Which row each row swaps with, under one turn or mirror
The rows were stretched afterwards, more along some directions than others.
Ral: [-0.35  3.62 -1.62  0.94 -1.39  0.66 -0.88 -1.06 -1.44  3.07 -0.42  0.92
 -1.74 -1.41  1.39 -3.05 -0.74 -1.62  2.07  0.68 -0.73 -1.45 -1.22  0.72
 -1.43 -1.76  1.86 -0.06  0.12]
Pog: [ 0.19 -0.49 -1.57 -0.28 -2.00  0.28 -1.95 -0.02 -1.03  0.48  1.02 -0.06
 -0.68  0.53 -0.50 -0.48 -0.99 -0.15 -0.88  1.67  1.16 -0.63 -1.19 -1.13
 -1.79 -2.03  1.29  0.65 -0.53]
sovit: [-1.17  3.85 -0.68  1.36 -2.30  1.28 -4.25 -1.58 -0.39  0.63 -2.77  0.15
  1.32 -1.60  0.06 -1.81  0.26 -1.43  3.08 -1.93  1.81 -1.37  0.66 -0.37
  0.28 -0.48  1.71  0.12 -1.70]
Tefav: [ 2.30  2.18 -2.42  0.67 -3.15  0.07 -2.05 -1.52 -2.27  1.45 -3.21  0.40
 -1.52 -1.77 -2.16 -2.36  0.07  0.35  0.43 -1.35  0.57  2.05  2.96  0.40
 -2.18  1.51 -0.80 -1.23 -0.77]
pipu: [-0.33 -0.73 -1.47 -0.26 -1.56  0.78 -1.56  0.74 -0.73  0.17  0.90 -0.12
 -0.72  0.72 -0.84 -0.25 -0.91 -0.16 -1.23  1.88  1.06 -0.49 -1.49 -0.89
 -1.33 -2.39  1.80  0.87 -0.63]
rim: [ 0.14  0.42  0.15 -0.01 -1.03  0.70 -1.58 -0.49  0.59 -0.26  1.24 -0.37
  0.41 -0.80 -0.39 -1.18  0.44  2.00  1.29  1.05  0.03 -1.04 -0.59  1.19
 -2.22 -0.96 -0.74  1.37 -2.43]
genon: [-0.84  2.85 -1.81 -0.90 -0.32  1.80 -0.26  0.07 -1.38  1.35  0.12 -0.74
 -1.35 -1.53 -0.01 -3.12 -0.79  0.77  3.00 -1.19 -0.88 -2.19  0.00  1.05
 -0.96  0.00  0.54  0.93  0.59]
fani: [-2.17  3.06 -0.91  1.50 -2.63  0.58 -4.50 -1.50 -0.46  0.26 -1.77 -0.16
  1.14 -1.58 -0.60 -1.54  0.11 -1.68  2.57 -1.53  1.53 -1.35  0.45 -0.86
 -0.30 -0.51  2.07  0.48 -1.68]
Vosa: [-1.95  3.00 -1.17  1.35 -2.91  0.65 -4.74 -1.71 -0.74  0.55 -2.18 -0.12
  0.96 -1.35 -1.04 -1.75  0.03 -1.46  2.69 -1.60  1.51 -1.31  0.31 -0.41
 -0.30 -0.52  1.84  0.88 -1.59]
murur: [ 1.84  3.96 -1.40  1.89 -2.96  0.51 -2.31 -1.85 -1.17  0.36 -3.59  0.71
 -0.61 -2.84 -0.82 -2.33  1.03  0.68  2.27 -1.54  1.01  1.93  2.18  1.00
 -1.20  1.35 -0.74 -1.61 -1.65]
likap: [ 0.00  0.44 -0.04 -1.05  0.55  0.68 -0.08  1.26 -0.44 -1.38  1.86  0.24
 -1.01  0.15  0.58  0.10  0.76 -0.10  0.65  2.38 -1.94 -1.21 -3.19  0.42
 -0.38 -1.68  1.05  0.32 -1.64]
Pani: [ 0.73  2.77 -1.20  0.77 -2.09  0.80 -2.87 -2.71 -2.49  2.74 -1.88 -0.75
 -0.42 -0.35  0.35 -4.19 -0.64  0.01  2.51 -1.54  1.26 -1.65  1.74 -0.25
 -2.25  0.20 -0.30 -1.46 -0.56]
dev: [-1.96  2.45 -1.13  0.88 -2.07  0.68 -4.17 -1.18 -0.15  0.16 -1.83 -0.19
  0.71 -1.22 -0.59 -1.69 -0.12 -1.02  2.46 -1.17  1.47 -1.46  0.34 -0.33
 -0.05 -0.56  2.03  1.34 -1.50]
pamuz: [-0.96  2.42  0.29  0.12 -1.32  1.69 -3.59 -2.44 -3.01  2.21 -1.45 -1.05
 -1.73 -1.95 -1.83 -1.92 -0.22 -3.16  3.54  0.18 -1.25 -1.54 -2.75  0.10
  0.55 -1.65  0.65  0.97 -1.77]
pud: [-0.03  3.38  0.07  0.00 -0.70  1.63 -1.87 -1.64 -1.78  1.93 -3.30  0.98
 -3.20 -1.79 -0.73 -2.32 -0.13 -0.91  2.90  0.06 -0.99 -0.82 -0.29  0.54
  0.72 -1.28  2.37  0.92 -0.50]
pefub: [ 1.51  4.11 -1.05  1.62 -2.33  0.95 -1.76 -1.36 -1.07  0.34 -3.00  0.71
 -0.49 -2.08 -0.66 -1.90  1.20  0.39  1.96 -1.29  0.81  1.82  2.41  0.86
 -1.63  1.03 -0.25 -1.69 -1.41]
Zov: [ 0.14  0.85 -0.37 -0.69  0.63  0.54  0.22  1.32 -0.23 -0.83  1.89  0.17
 -1.44 -0.26  1.00 -0.01  0.57 -0.32  1.32  2.24 -2.72 -1.26 -3.56  1.06
  0.04 -1.58  0.70  0.21 -1.28]
Tet: [-0.64  0.46  0.09  1.44 -0.93 -0.21 -2.13 -0.87  0.98  0.21  0.70  0.27
  0.42 -2.03 -0.29  0.11  0.40  1.11  1.22  0.71 -0.36 -1.30 -1.94  0.54
 -0.89 -1.51 -0.60  0.71 -2.31]
gumi: [-0.76  2.41 -1.75 -1.13  0.03  1.90  0.22  0.54 -1.12  0.80  0.04 -0.46
 -1.28 -1.45  0.23 -2.95 -0.49  0.98  2.85 -0.67 -1.00 -2.14 -0.17  0.83
 -0.58  0.04  0.68  0.71  0.81]
kere: [-0.25 -0.90 -1.19 -0.27 -1.48  0.20 -1.77  0.35 -0.90  0.26  1.06 -0.01
 -0.64  0.49 -0.46  0.05 -1.02 -0.55 -0.82  2.08  0.84 -0.89 -1.79 -1.14
 -1.05 -2.31  1.46  0.72 -0.76]
sitig: [ 0.63  0.57 -1.83  2.05 -1.76 -1.39 -2.39 -0.32 -0.57  0.99  0.10 -1.05
 -0.45 -2.01 -0.77  1.18  0.47 -2.00  0.61 -0.86 -1.39  0.13 -2.02 -0.67
 -0.18 -0.10 -1.02 -1.64 -0.97]
seda: [ 2.12  0.82 -2.00 -0.69 -0.69 -1.15 -0.12  0.49 -0.85 -0.66 -0.47 -1.26
 -0.66 -0.72  0.16 -0.38 -0.26  0.59  0.62 -1.87 -0.85  0.06  0.11  0.01
 -0.96  1.42 -1.45 -1.09  0.12]
lafim: [ 0.86  0.91 -0.19 -0.95 -0.99 -1.00 -0.72 -1.03 -0.77 -0.01 -0.58  0.40
 -2.89 -1.64  0.00 -0.66  1.00 -0.79  2.26  1.01 -3.04 -0.94 -2.67  0.61
  0.11 -0.44 -0.81 -0.33 -1.59]
lok: [ 1.02  2.68 -2.16 -1.18 -2.70  1.75 -1.08  0.17 -1.98 -1.20  0.47 -2.42
 -0.48 -1.64  0.04 -3.63  0.21 -0.36  2.73  0.37 -0.26 -0.97  0.58  1.47
 -0.97  1.25 -0.31  0.81 -1.23]
lib: [-0.31  3.03 -1.02  0.37 -1.33  1.57 -1.95 -1.77 -1.80  2.94  0.31 -0.24
 -1.28 -0.83  0.85 -3.49 -0.67 -2.20  2.14  0.81 -0.60 -1.35 -1.67  0.95
 -2.12 -1.32  1.70  0.46 -0.72]
tomub: [ 2.18  3.09 -2.39  1.35 -3.51  0.05 -1.59 -1.83 -2.44  1.36 -2.94  0.04
 -1.41 -2.34 -1.50 -2.86  0.18  0.21  1.28 -1.25  0.21  1.67  3.08  0.42
 -2.32  1.68 -1.05 -2.03 -0.56]
ziti: [ 0.86  0.81 -2.85  1.14 -3.85 -0.37 -2.68 -1.32 -2.25  1.58 -1.72 -0.25
 -1.27 -0.92 -2.11 -2.08 -0.96 -0.12 -0.17 -0.06  1.33  0.91  1.99 -0.77
 -2.53  0.47  0.18 -0.36 -0.22]
zut: [ 0.08 -0.16 -0.32 -0.92  0.70  0.59 -0.46  1.61 -0.12 -0.88  1.66  0.10
 -0.73  0.31  0.57  0.72  0.36 -0.53  0.53  2.55 -1.45 -1.15 -3.55 -0.04
  0.35 -2.43  1.40  0.75 -1.13]
reru: [-0.05  4.11 -0.86  1.38 -2.37  1.68 -3.75 -1.61 -0.41  0.15 -2.69  0.53
  0.94 -1.49 -0.07 -2.45  0.52 -0.34  3.09 -1.41  2.75  0.01  1.70  0.29
 -0.53  0.24  0.91 -0.26 -2.07]
ter: [ 0.32  1.00 -0.34 -0.77 -1.18  1.66 -1.51 -0.46  0.03 -0.54  1.13 -1.50
  0.78 -0.65  0.10 -2.53 -0.18  1.78  1.64  0.42  0.65 -1.54 -0.02  1.64
 -2.08 -0.43 -0.50  2.14 -2.27]
kofev: [-0.48 -0.06 -0.28 -0.95  0.24 -0.80 -1.58 -0.53 -1.98 -0.36  1.77 -2.37
  0.29 -1.37 -0.61 -1.22 -0.21 -1.30  1.64  0.89 -0.65 -2.24 -1.92 -0.42
 -0.67 -0.47 -2.02 -0.31 -1.88]
vaded: [ 0.61  3.74 -2.79  0.72 -3.47  1.36 -1.95  0.09 -2.69  0.35 -1.23 -0.68
 -1.62 -2.50 -0.53 -3.18 -0.01 -2.10  2.44  0.41 -0.34 -0.64  0.58  0.34
  0.88 -0.04  1.59 -0.44 -0.21]
tipof: [ 2.22  0.96 -2.04 -0.84 -0.49 -1.06  0.30  0.43 -0.55 -0.29 -0.84 -1.03
 -0.69 -0.35  0.85 -0.50 -0.09  0.97  0.80 -1.89 -1.08 -0.34  0.25  0.07
 -1.12  1.33 -1.22 -1.34  0.43]
fuz: [ 1.69  0.62 -1.92 -0.32 -0.52 -1.20 -0.14  0.73 -0.36 -0.37 -0.37 -1.12
 -0.64 -0.36  0.15  0.54  0.30  0.23  0.92 -1.55 -1.22  0.12 -0.72 -0.16
 -0.67  0.90 -1.38 -1.65  0.12]
Zotuz: [ 0.30  0.65 -0.66 -1.28  2.75  1.20  0.46  1.16 -0.93  0.14 -0.62 -0.64
 -2.90 -1.93 -1.00 -0.79  0.72 -0.10  1.01  0.04 -3.01 -1.05 -1.63  1.15
  0.73 -0.69  0.50  1.05 -0.62]
Gazi: [-0.38  0.86  0.24 -1.78  0.71  2.11 -2.55 -2.14 -1.59  1.44  0.91 -1.37
 -0.21 -0.57  0.53 -2.85  0.26 -1.73  1.88  0.17 -0.61 -2.23 -2.09  0.28
 -2.12 -0.44  0.10  0.52 -2.58]
mipo: [ 2.23  1.86 -0.90 -2.08  0.14  0.10  1.36  0.63 -0.44 -0.40 -2.88  1.18
 -2.45  0.67  0.76 -1.71 -0.35  3.40  1.27 -1.53 -0.47  0.07  1.67  0.81
 -1.11  0.89  0.29 -0.22  1.18]
Pem: [ 0.10  0.66 -0.42 -1.16  0.72  0.75  0.17  1.13 -0.31 -1.73  1.56  0.23
 -1.49 -0.13  0.85 -0.33  0.62  0.24  1.08  2.56 -1.94 -0.97 -3.38  0.55
 -0.02 -1.89  1.14  0.54 -1.28]
tuv: [-0.18  2.62 -1.94  0.27 -0.66 -1.18  0.45  0.64 -1.03  0.97 -0.52  1.59
 -2.23 -0.78  1.50 -2.45 -0.69  0.81  1.11  1.00 -0.32 -1.39 -0.37  0.29
 -1.02 -1.58  0.98 -0.79  0.93]
Veb: [ 0.17  3.73  0.35 -0.27 -1.01  1.70 -1.18 -1.43 -1.60  1.82 -3.35  1.24
 -3.01 -1.06 -0.43 -2.43 -0.14  0.24  3.04 -0.50 -0.61 -0.97  0.16  0.54
  0.03 -1.11  2.42  1.06 -0.03]
Gizif: [ 0.71  4.41 -0.79  1.95 -2.60  1.03 -3.56 -1.66 -0.26  0.33 -3.04  0.95
  0.86 -1.96  0.01 -1.73  0.98  0.08  2.82 -1.51  1.74  0.87  1.64  0.66
 -0.69  0.28  0.31 -0.93 -2.03]
Verev: [-0.24  0.95 -1.48  3.53 -2.69 -0.88 -3.03 -0.77  0.28  0.44  0.02 -0.03
 -0.10 -2.76 -1.16  0.90  0.57 -1.01  0.82  0.18 -0.16  0.41 -1.77 -0.56
 -0.14 -1.22 -0.23 -1.00 -1.63]
Zos: [ 0.78  1.52 -0.66 -1.61 -1.40  1.47 -1.44 -0.57 -0.90 -0.38  0.86 -2.34
  0.61 -0.74  0.17 -2.75  0.03  0.75  1.97  0.09 -0.38 -1.74  0.05  1.63
 -2.19  0.34 -1.08  1.48 -2.44]
Gem: [-0.46  0.31 -0.04 -2.22  0.92  1.95 -2.53 -1.81 -1.63  0.89  0.99 -1.37
 -0.42 -0.17 -0.10 -2.37  0.30 -1.43  1.50  0.36 -0.71 -1.82 -2.20  0.43
 -2.08 -0.35 -0.31  0.59 -2.83]
gozaf: [-1.06  1.32 -1.40  0.09 -2.10 -0.99 -3.63 -1.18 -1.01  0.91 -1.49 -0.68
 -1.51 -1.73 -1.56 -1.05  0.47 -2.29  1.85 -0.88 -1.98 -1.49 -0.93 -0.55
  0.12  0.01  0.96  0.68 -1.52]
Ruvop: [ 0.93  2.22 -1.45 -0.77 -0.17  0.37  0.02  0.29 -1.84 -0.89  0.64 -0.48
 -1.37 -0.89 -0.02 -2.59  0.56  0.94  2.69  0.43 -2.84 -0.59 -0.70  1.37
 -0.85  0.76 -0.34 -1.17 -0.53]
Vunup: [ 1.16  1.43 -2.41  0.95 -3.70  0.08 -2.52 -1.81 -2.49  2.02 -1.88 -0.13
 -1.17 -1.47 -2.07 -2.80 -0.77  0.02 -0.24 -0.40  1.09  0.89  2.18 -0.31
 -2.68  0.20 -0.08 -0.73 -0.73]
kudel: [-0.74  2.32 -1.52 -0.83  0.01  1.57  0.01  0.61 -1.19  0.93 -0.03 -0.53
 -1.74 -1.48 -0.32 -2.39 -0.66  0.94  3.00 -0.44 -1.34 -2.05 -0.05  0.94
 -0.60 -0.10  0.55  0.85  0.88]
fud: [ 0.94  3.21 -0.04 -0.94 -0.57  1.28 -0.58 -0.93 -1.16  1.20 -3.87  1.94
 -3.03 -0.50 -0.30 -2.74 -0.22  1.22  2.13 -0.49 -0.65 -0.22  0.97  0.65
 -0.41 -0.85  2.10  0.84  0.29]
kis: [-0.31  1.12 -1.62 -0.01  0.14 -1.51  0.07  1.02 -0.84  0.81  0.42  0.90
 -1.87 -0.27  1.14 -2.06 -0.89  1.15  0.75  1.39 -0.33 -1.58 -0.76  0.46
 -0.86 -1.37  0.59 -0.48  0.66]
katot: [-0.59  0.13 -0.88 -0.60  0.06 -1.00 -1.19  0.43 -1.30 -0.27  1.74 -0.99
 -0.24 -0.63 -0.25 -0.64  0.08 -0.04  1.09  0.75 -0.45 -1.54 -1.70 -0.07
 -1.30 -0.67 -1.64 -0.45 -1.29]
Vis: [ 0.79  1.04 -0.34 -0.72 -1.31  1.46 -1.30 -0.60 -0.31 -0.81  1.23 -1.70
  0.79 -0.71 -0.35 -2.41  0.11  2.12  1.76  0.25  0.36 -1.24  0.24  1.62
 -2.35 -0.15 -1.00  1.56 -2.14]
dud: [ 1.15  0.48 -2.17  1.40 -1.68 -1.48 -1.22  0.05 -0.32  0.57  0.12 -1.01
 -0.24 -1.32 -0.20  1.16 -0.08 -1.19  0.46 -0.92 -1.37  0.00 -1.46 -0.74
 -0.41  0.06 -1.00 -1.87  0.10]
Kad: [-0.42  1.07 -0.49  3.46 -2.02 -0.38 -2.97 -1.31  0.14  1.87 -0.01  0.06
 -0.03 -2.59 -0.90  1.23  0.73 -1.27  0.67 -0.28 -0.98 -0.28 -2.27 -0.32
 -0.49 -1.81  0.02 -0.69 -1.97]
zuv: [ 0.31  3.01 -1.88  1.10 -2.59  0.28 -3.18 -1.92 -2.31  2.62 -1.81 -0.62
 -0.25 -0.28 -0.09 -4.49 -0.46 -0.06  2.93 -1.76  1.03 -1.39  1.84  0.14
 -1.91  1.09 -0.21 -1.15 -0.55]
Zan: [ 1.37  3.05 -1.96 -1.14 -2.96  1.52 -1.36 -0.39 -2.22 -0.09  0.24 -2.51
 -0.03 -1.24  0.14 -3.63  0.01 -0.92  2.83  0.11 -0.41 -1.34  1.03  1.05
 -1.41  1.02 -0.41  0.35 -1.34]
Dela: [-0.20  2.69 -0.79 -0.41 -0.78  1.72 -2.25 -2.23 -2.13  3.15  0.49 -0.74
 -0.95 -1.14  0.94 -3.40 -0.38 -2.69  2.48  0.25 -0.92 -1.79 -2.20  0.80
 -1.93 -1.05  1.26  0.48 -1.41]
kekon: [ 0.67  1.11  0.11 -0.39 -1.29  1.75 -1.39 -0.66 -0.08 -0.13  0.83 -1.44
  0.68 -0.76 -0.08 -2.23  0.34  2.11  1.78  0.08  0.28 -1.29  0.17  1.62
 -2.51 -0.14 -0.97  1.57 -2.45]
bopal: [ 0.89  0.39  0.02 -0.72  0.97  0.74 -1.23 -0.86 -1.48  1.63 -0.78 -0.80
 -1.72  0.43  0.87 -2.18 -0.60 -0.51  1.20  0.88  0.50 -2.05 -1.26  0.05
 -0.51 -1.80 -0.04 -0.11 -1.00]
Rizi: [-0.04  3.46 -0.37 -0.26 -1.08  1.84 -1.59 -1.06 -1.54  1.25 -3.30  1.48
 -3.38 -1.30 -0.84 -2.82 -0.08  0.47  2.66  0.10 -0.22 -0.26 -0.12  0.75
  0.27 -1.41  2.63  1.67 -0.33]
migap: [ 2.16  1.74 -0.69 -2.37  0.35  0.27  1.60  0.34 -0.44 -0.20 -2.58  0.88
 -2.34  0.52  0.55 -1.63 -0.15  3.45  1.16 -1.62 -0.74  0.11  1.24  1.03
 -1.47  0.52  0.41 -0.02  0.82]
tolek: [ 0.58  0.61 -2.74  0.67 -3.48 -0.13 -2.83 -0.95 -2.00  1.44 -1.23 -0.16
 -1.31 -0.85 -2.19 -2.13 -0.97 -0.33 -0.64  0.24  1.70  0.80  1.73 -0.72
 -2.47 -0.11  0.43  0.28 -0.58]
keni: [ 0.09  0.90 -1.34 -1.50  2.24  1.34  0.67  1.44 -0.89  0.01 -0.47 -0.55
 -3.09 -1.71 -1.04 -1.48  0.44  0.22  0.98  0.07 -2.74 -0.97 -0.92  1.03
  0.18 -0.17  0.42  0.92 -0.02]
nezin: [-1.04  2.57 -1.62 -0.90  0.05  1.81 -0.12  0.70 -1.06  0.89 -0.07 -0.30
 -1.53 -1.54 -0.12 -2.72 -0.26  0.62  2.73 -0.99 -1.02 -1.98 -0.04  0.87
 -0.78  0.06  0.69  0.98  0.43]
dafo: [-0.27  0.94  0.38 -1.84  0.62  1.90 -2.93 -2.15 -1.70  1.30  0.73 -1.08
 -0.15 -0.34  0.47 -2.49  0.11 -1.97  2.02 -0.03 -0.85 -2.20 -2.52  0.49
 -1.82 -0.50 -0.05  0.39 -2.89]
Bevar: [ 0.48  3.58 -2.87  0.87 -3.15  0.75 -2.05  0.40 -1.89  0.07 -1.91  0.06
 -1.91 -2.26 -0.15 -2.59  0.26 -1.67  2.58  0.56 -0.08 -0.49  0.56 -0.08
  1.55  0.19  1.63 -0.95  0.08]
raro: [ 1.29 -0.08 -0.18 -0.78  1.38  0.63 -1.42 -0.41 -1.04  1.45 -0.59 -0.41
 -2.44  0.29  0.52 -1.60  0.21 -0.21  0.32  1.53  0.29 -1.25 -1.60  0.01
 -0.62 -2.02  0.26  0.14 -1.41]
Midep: [-0.48  0.93 -0.16  2.72 -1.96 -0.13 -3.09 -1.32  0.74  0.61 -0.19  0.52
  0.43 -2.21 -1.00  0.81  0.68  0.09  1.17  0.48 -0.24 -0.35 -1.43 -0.03
 -0.71 -1.99 -0.32  0.06 -2.42]
Ketes: [-1.37  1.57 -1.65  0.57 -2.76 -0.46 -3.60 -1.56 -1.15  0.61 -1.43 -0.67
 -1.77 -2.20 -1.47 -1.74  0.24 -1.98  2.31 -0.86 -1.42 -1.42 -0.88 -0.34
  0.11  0.04  1.33  1.00 -1.23]
lufa: [-1.84  2.32 -1.75  0.72 -2.74  0.26 -4.47 -1.33 -0.74  0.93 -1.35 -0.94
  0.10 -1.30 -1.19 -1.92 -0.26 -1.75  2.38 -1.32  0.58 -1.69  0.49 -0.59
 -0.42 -0.37  1.94  1.23 -1.46]
feso: [ 0.75  0.79 -0.35 -0.79 -0.72 -1.13 -0.73 -0.82 -0.78  0.12 -0.88  0.07
 -3.26 -1.38 -0.34 -0.37  1.12 -0.89  2.19  0.67 -3.68 -0.72 -2.61  0.68
  0.02 -0.09 -0.44 -0.32 -0.96]
vanut: [ 2.18  1.89 -1.36 -2.15 -0.20  0.06  1.17  0.63 -0.69 -0.65 -3.07  1.27
 -2.40  0.53  0.32 -1.48 -0.02  3.25  1.04 -1.71 -0.39  0.33  1.83  0.57
 -1.33  0.99  0.11 -0.30  1.06]
Kir: [-0.52  0.47  0.14 -2.37  0.91  2.14 -2.43 -1.66 -1.39  0.78  0.72 -0.89
 -0.59 -0.22 -0.07 -2.63  0.33 -1.45  1.74  0.17 -0.42 -1.73 -2.27  0.35
 -1.71 -0.45  0.03  0.90 -2.65]
zabi: [ 1.03 -0.15 -0.31 -1.34  3.25  0.95 -0.12  0.98 -0.37  0.41 -0.51 -0.43
 -3.10 -1.19 -0.40 -0.63  0.90 -0.29  0.05  1.09 -2.10 -0.62 -1.98  0.84
  0.47 -1.13  0.34  0.75 -1.27]

dud pairs with Tefav
Veb pairs with likap
Tet pairs with reru
zuv pairs with kofev
vaded pairs with feso
Zos pairs with lufa
dev pairs with ter
lok pairs with Ketes
bopal pairs with kis
tomub pairs with sitig
tolek pairs with tipof
Pani pairs with katot
zabi pairs with Ral
genon pairs with Gem
kere pairs with mipo
zut pairs with fud
Zan pairs with gozaf
Zov pairs with pud
pipu pairs with migap
Pem pairs with Rizi
Bevar pairs with lafim
Ruvop pairs with pamuz

